Families of rows that turns and mirrors carry onto each other, the same ones carrying the whole set onto itself: the rest of each named row's family, in list order:
4 families of 8 rows:
z_977: [ 3.07  0.51  2.31  1.00 -0.55  0.78  0.79 -0.07]
z_85: [ 1.03 -1.57 -1.82 -3.49 -3.54  1.31  1.31 -0.59]
z_290: [-2.27  1.58  0.28 -1.74 -1.27  0.00  4.96  2.05]
z_420: [-3.57 -0.52 -4.46 -0.59 -2.30 -2.61  2.23  0.23]
z_348: [ 1.88  1.19 -3.69  1.53 -1.29 -0.80  5.47 -1.40]
z_662: [ 2.54  1.01 -3.90  1.41 -1.32 -0.33  4.98 -1.11]
z_701: [ 3.31  0.77  1.77  0.42 -1.04  1.79  1.71  0.14]
z_146: [-3.69 -0.63 -4.84 -0.12 -2.09 -1.62  2.94 -0.26]
z_17: [-1.76  1.52  0.62 -1.06 -1.38 -0.11  5.34  2.17]
z_293: [ 0.78 -2.00 -3.05  1.94 -0.71 -0.97 -1.90 -1.92]
z_286: [-1.43  1.90  0.52 -1.06 -1.91  0.14  5.59  1.61]
z_839: [-3.00 -0.40  1.75 -0.77 -0.95 -0.60 -1.10  0.97]
z_180: [-1.13  1.22 -0.12  4.47  0.72 -2.40  2.06  0.18]
z_244: [-3.20 -1.08  1.36 -0.54 -1.32 -0.48 -1.33  0.78]
z_903: [-1.20  0.86  0.54  4.09  1.11 -2.14  2.25  0.48]
z_606: [ 0.65 -0.39 -1.75 -3.39 -4.06  1.63  1.32 -0.08]
z_470: [ 1.14 -1.65 -3.17  1.93 -1.20 -0.69 -1.66 -2.46]
z_44: [-1.44  2.48  0.31 -0.96 -0.64  0.09  5.31  1.66]
z_727: [ 2.95  0.54  1.91  1.03 -0.96  2.08  1.20  0.00]
z_461: [-1.27  0.28 -0.71  4.27  1.44 -2.46  2.35 -0.23]
z_331: [-1.67  1.43 -0.72  4.37  0.87 -2.10  2.39  0.29]
z_300: [ 2.36  0.25 -4.27  1.64 -1.70 -0.21  4.80 -1.27]
z_374: [ 0.58 -0.98 -3.10 -3.27 -3.77  1.30  1.48 -0.78]
z_565: [ 1.64 -1.65 -2.79  2.61 -1.36 -0.76 -1.23 -2.33]
z_151: [-3.28 -0.87  0.86 -0.55 -0.93 -0.72 -1.04  2.03]
z_514: [-2.48 -1.27  1.20 -0.63 -1.40 -0.01 -1.78  1.07]
z_729: [ 0.79 -2.64 -2.81  1.82 -2.01 -0.85 -1.63 -1.96]
z_630: [ 0.47 -1.29 -2.40 -3.55 -3.40  1.59  1.64 -0.46]
z_733: [ 2.61  0.78 -3.39  1.41 -1.72 -0.11  4.73 -2.34]
z_908: [ 2.91  0.42  1.94  1.41 -0.39  1.82  1.50 -0.55]
z_416: [-3.56 -0.67 -4.44 -0.18 -1.73 -2.85  2.53 -0.33]
z_603: [-3.97 -0.87 -4.24  0.44 -1.58 -2.55  1.94 -0.47]

Same family as z_151: z_977, z_146, z_606, z_44, z_461, z_729, z_733
Same family as z_603: z_290, z_348, z_701, z_903, z_374, z_565, z_514
Same family as z_331: z_85, z_420, z_293, z_286, z_839, z_300, z_908

